rotation steps, each row followed by its count of steps
The counts run from 0 to 264.
[ 24.6 -30.1   5.9 -13.9  21.8   4.1  -9.2  -6.3  25.5 -25.5 -31.3  -2.0
 -16.3   3.9 -18.6  14.6   8.3  36.4  34.2 -16.7 -22.2   7.3  26.7 -39.3
  15.0  32.4  33.0 -12.9  -6.0  20.5  15.7  22.2  -6.1   7.5   7.9 -24.1
  21.7]
27
[-17.6  16.4  30.9 -21.9 -26.8  -4.2   8.5   1.4  -1.4 -26.8 -41.9  15.6
 -18.4  13.4 -19.6  28.1   5.3  28.2  30.4 -12.9  26.9   4.4   5.3   8.0
  30.9 -30.4  19.7  -6.9 -18.3  15.0   4.7  29.2   4.0 -15.8 -33.9 -22.9
 -13.5]
260
[ -9.5 -14.5  15.7 -16.9   8.2 -31.4  10.7   9.9  -5.0  -8.8  12.1   9.3
 -24.7 -10.4  -7.2  12.6 -30.5  56.6  38.2  10.2  -5.5   9.7  33.3 -28.7
  -7.5  39.5  24.2 -15.6  -4.3 -14.9  -2.7 -13.5  25.2  16.0 -29.5   5.5
 -25.0]
56
[ 20.0 -34.4 -11.9 -18.9  19.9   2.1 -30.6 -41.4 -21.5   6.7  24.7  -5.8
  16.1 -17.0  -3.5  -5.5 -17.5  32.9   3.9  -8.8 -23.5 -22.7  28.1 -17.3
 -36.7  39.7  11.4  -6.4  27.9 -20.5  -8.3 -24.6  16.7  16.9   8.1   0.6
  -5.5]
191
[  2.0 -32.4 -21.0 -16.8   8.4   4.7 -26.9 -40.0 -15.7  -0.2  25.5  -0.2
   8.3 -15.6  -4.4  -2.5 -16.2  25.2   4.0  -2.9 -27.5 -27.3  28.7 -23.3
 -40.6  43.7   4.9  -8.5  18.4 -26.0  -7.9 -29.3  22.8  13.0  16.1   7.5
  -8.1]
190
[ -1.4 -28.6 -13.3 -17.7   2.0  -1.0  14.5 -29.9 -25.9  10.8   1.1  13.6
   3.5   6.0 -37.4  15.6 -34.5  43.0  35.8 -25.9  -0.7 -28.0  30.4 -20.1
 -29.0  23.0   9.2 -12.3  14.3  21.2  -0.9  29.1 -11.4  21.5 -11.6 -13.2
   7.1]
43
[ 24.8 -24.9  15.4  -7.2  29.4 -15.0 -33.6 -19.5  -1.3  -5.1   8.8 -16.8
   6.9 -26.0   7.0   5.8 -15.9  44.3  23.5  -2.3 -30.8  25.4  25.2 -24.7
  -6.4  49.1  30.5 -12.6  23.0 -10.4 -19.1 -14.0  14.4   9.8   3.4   3.0
  -5.1]
194
[ 24.6 -31.2  10.2 -20.8  28.5  11.3 -32.9 -39.2  -2.8  -4.1  18.5  -4.6
  41.1 -21.7   2.6  -6.0  -7.7  23.6  15.7 -11.5 -45.3  -5.4  18.4 -26.7
 -12.4  30.2  15.8   8.2  29.4   4.5  13.8 -15.8   7.7  13.8 -11.6 -18.4
  -5.0]
201
[  2.5 -14.6 -18.5 -22.4   2.3  25.6 -31.1 -39.4  -5.4 -14.3  -8.6  -0.5
  -2.4 -15.4 -19.5   7.4  13.5  27.4 -16.0 -17.3 -17.2 -33.1   1.5   8.4
 -11.7  18.1   6.9   4.3  -5.7   2.0  22.7  23.0   8.8  20.8  31.9 -41.9
  55.4]
163
[  3.3 -17.0  15.1 -13.1  15.8 -31.8   6.7   4.0  -9.2   0.3  10.5   5.1
 -20.1 -11.1 -10.8  13.2 -32.7  58.2  39.4  -0.6  -2.1  13.1  30.1 -24.1
  -6.5  35.8  25.8 -18.3   5.9 -11.4  -6.2  -2.9  14.3  21.0 -32.3   4.1
 -20.5]
55
[ -2.7 -21.8 -19.2 -12.8 -15.8  14.0 -19.1 -13.8 -12.7 -16.4 -17.1  16.4
 -37.7   5.2 -12.6  -1.4  32.6  28.2 -44.8  -9.1  21.0 -47.8  18.7   6.2
 -13.7 -12.6  -4.3 -12.6 -15.9 -30.0 -25.7   7.4  33.5  11.5  32.1   2.9
   3.5]
143
[-13.5 -18.9  13.2 -17.2  -5.5  12.8  -2.1 -44.7 -18.7  -0.2  -1.8  10.3
  52.7   4.7 -16.8   3.8 -18.9   7.6  33.4 -21.7 -19.9 -27.2  21.0 -24.1
 -18.2 -11.7  -5.4  10.4  32.1  32.6 -18.0   0.7  -2.6  -4.7 -30.2   0.2
 -34.5]
219
[ -5.4  10.7  33.8 -22.0 -19.7  -1.6   4.7  -3.5  -3.7 -19.3 -40.1  13.3
  -8.1  11.4 -16.0  23.7   5.2  31.5  29.0 -23.0  29.6   4.8   8.0  12.7
  27.3 -36.0  20.7  -3.6  -7.5  18.6   7.9  35.9  -4.9  -8.3 -42.9 -30.3
 -12.0]
259
[ 17.8 -19.3  36.7  -6.9   4.0 -15.1  -1.3   2.2  -5.5  -1.8 -16.8  10.4
  15.8   2.0   3.2   2.9  -3.9  36.4  28.0 -14.7   8.3   8.8  36.1 -25.5
  -0.5 -16.6  16.4  -8.7  23.6   6.6 -37.8  -7.1   3.2  -0.6 -41.0  10.7
 -62.9]
231
[ -9.1 -21.6 -24.4  -8.4 -26.0  28.8 -21.8 -37.2   2.1 -25.6 -32.2   4.4
 -12.1  20.3 -14.5  10.2  23.0  -1.5   0.8  -8.0   6.9 -39.4  33.7 -18.4
 -14.7   3.1  -3.1 -16.4   4.1 -12.9 -41.2   3.2  13.9 -23.8  40.2  16.4
  -9.1]
3
[ -4.0 -23.1  -4.3 -40.2  11.6  -8.2   2.9 -13.6 -22.6  -2.3  35.9  19.9
   3.0 -10.0  -5.6  -4.3 -24.0  37.8   8.0  -2.5 -14.1 -30.4  27.0 -24.9
 -29.0  23.3   9.4  -2.0   3.1 -20.5  32.9 -25.6  20.4  25.8 -36.0 -11.7
 -28.7]
60
[ 30.8  -7.7  48.7 -27.9  14.5   2.4 -34.1 -11.6 -14.6 -16.8  -7.7   4.0
  11.8  -4.5  10.4  -8.8  27.1  16.8 -27.9 -22.2   6.6  -2.1  -4.4  16.8
  39.6 -46.9  13.0   3.9   9.6 -11.0   0.4  -3.3  20.5   9.4 -30.7  -8.3
 -29.8]
109
[-56.0  22.3  33.8 -24.8 -28.5  -7.9   2.3 -19.1 -20.4 -26.3   5.6   9.4
  12.5  -7.1  -6.4  22.1 -24.4   8.0  35.9   7.7  -4.2  -1.0  -0.1  -2.5
  20.0 -12.9  -2.6   9.2   2.6   4.4  -8.0 -10.3  33.0 -15.3 -40.7  13.8
 -31.7]
85
[-17.1 -22.1  -5.2 -34.7   5.1 -12.8  11.5  -7.6 -13.4 -13.9  33.2  16.9
  -9.6 -11.5  -2.5  -0.6 -19.4  35.2  11.4  10.3 -17.0 -27.4  30.5 -29.8
 -29.6  30.4   6.6  -2.4  -7.1 -26.1  30.5 -28.8  27.4  20.5 -31.5  -4.1
 -31.0]
59
[-50.8  12.6  23.0 -40.6 -19.3   2.6   3.6 -24.5 -15.2 -33.0  21.5  13.6
  23.3 -13.1  -1.8  15.6 -21.8   6.7  29.3   8.5 -29.2 -16.3   1.4  -9.9
   6.7   0.9   0.1  17.9  -3.9   9.1  33.5 -20.0  27.2  -5.1 -44.8 -12.8
 -17.7]
77
[-15.0 -12.9 -19.1  -0.9 -29.7  22.1 -23.0 -32.8   9.2 -32.8 -39.0  -0.8
 -15.6  16.0 -15.2  16.0  21.4   2.3  11.6  -6.6   5.6 -23.6  29.8 -17.4
  -6.3   6.7   4.3 -18.0   2.1  -9.6 -49.4   5.4  22.3 -29.7  41.1  18.4
 -10.7]
2
[ -3.0 -15.6  16.4 -36.3 -10.9  15.6   3.3   2.3  12.2 -36.7  -9.4  25.5
   7.7   7.0   5.9  -5.1  32.1   6.1  -4.6  -1.0  -6.4 -34.2  22.4 -23.3
  -2.6 -26.3   3.3  12.3 -14.5  -2.5  33.3 -16.7  19.1  -3.3 -41.5 -26.3
 -53.3]
245
[ 13.7  -3.7  30.7 -30.8   0.0  24.2 -27.7 -23.9 -10.4 -25.8 -12.3   9.9
  18.7   0.7  -2.7  -4.7  38.2   4.3 -33.4 -25.9   1.5 -29.9 -12.2  18.6
  33.5 -53.9   1.5  13.2   1.3   6.7  14.0  13.1  15.4   7.2 -17.7 -22.8
  -4.5]
117
[ 12.9 -39.9 -24.5 -13.2  -2.8  21.9 -18.9 -19.5  13.4 -30.5 -24.3   7.9
 -27.7  18.4  -9.6   2.6  30.5  11.0  -5.1  -0.2  -3.5 -35.6  43.3 -35.7
 -17.8  21.0   9.2 -20.1  -2.1 -25.2 -23.2  -7.7  18.6  -8.0  35.0  11.2
 -16.3]
12
[ 10.6 -25.2   6.1 -35.5  20.4  -9.3  -1.6 -16.6 -23.4   5.5  34.6  14.2
   6.7 -13.1  -2.7  -5.8 -25.5  43.8   7.3  -5.5 -10.6 -21.6  23.5 -17.1
 -26.9  22.9  12.4  -0.8  12.1 -15.2  34.7 -17.3  11.2  32.7 -41.9 -17.3
 -25.7]
61
[  3.9  -1.3  24.3 -35.3  -7.7  28.0 -27.1 -27.3 -10.2 -33.7  -7.0  11.8
  15.1   4.0  -0.1  -9.4  41.0  -4.3 -35.3 -17.3  -4.8 -36.3 -11.8  11.3
  26.7 -52.1  -5.4  15.2  -8.3   0.3  19.5   0.5  21.2   1.2 -14.8 -20.0
 -11.9]
116
[-25.0  -2.6   9.9 -44.4   2.2  -4.0   0.5 -11.9  -7.9 -24.4  31.1  14.0
  10.7 -17.5   2.7   0.3 -13.3  19.0  19.5  14.4 -30.0 -18.1  11.2 -24.8
  -8.5  20.7   9.6  13.6  -6.7 -10.0  50.3 -29.9  29.5  10.3 -40.2 -17.9
 -21.9]
68
[-41.7  -7.0  11.2 -15.2 -16.7  10.1   5.4 -30.0   4.5 -30.5  -5.3   6.5
  37.0  -1.2 -11.2  13.9 -11.3  -2.6  46.4   6.2 -37.3 -15.8  26.0 -40.1
  -8.7   9.4  -4.9  14.1  12.3  26.1 -13.5 -14.2  16.5 -22.8 -20.4  10.7
 -26.7]
216
[-13.7  -3.1  -0.8   4.3  -6.4  -6.6 -23.1 -30.5 -11.4  -3.6 -18.5 -14.2
 -12.5 -15.8 -25.1  29.0 -25.6  46.3  34.9  -9.2  -9.7  12.7  14.0  -2.5
  -3.9  41.4  21.7 -14.0   6.0   5.9 -34.2  24.5  13.4   1.7  27.6  -0.5
  40.2]
176
[-30.4   1.8  -4.1 -12.1 -34.7  16.8  -7.4 -23.3 -12.6 -27.6 -29.3  16.9
 -22.2  11.8 -25.3  12.9  28.7   7.4 -26.1  -7.4  18.4 -43.0   3.9   7.4
   7.6 -37.3 -11.0  -3.9 -17.9  -6.5 -31.9  18.0  31.0  -7.5  23.7   9.0
   2.4]
133
[-17.5   2.2   9.0 -24.5 -27.9  29.8 -18.4 -30.9 -12.1 -28.0 -23.4  14.6
   7.8   8.5 -21.1   4.9  31.4  -1.7 -30.3 -20.9   7.8 -46.3  -9.8  16.7
  19.0 -53.2 -12.5   8.6 -11.3  12.7  -6.4  23.5  21.1  -3.6   0.6 -11.0
   4.9]
125
[ 17.0 -22.0  28.5 -15.5  32.0  -3.0 -30.0 -25.3   8.7 -14.7   1.0 -13.5
  34.8 -21.9   4.5   4.5 -11.3  27.1  36.9  -7.3 -47.3  20.1  17.2 -29.6
   5.6  34.2  28.0   7.2  26.5  17.4   3.1  -9.6   7.0   7.0 -15.7 -10.7
  -1.2]
203
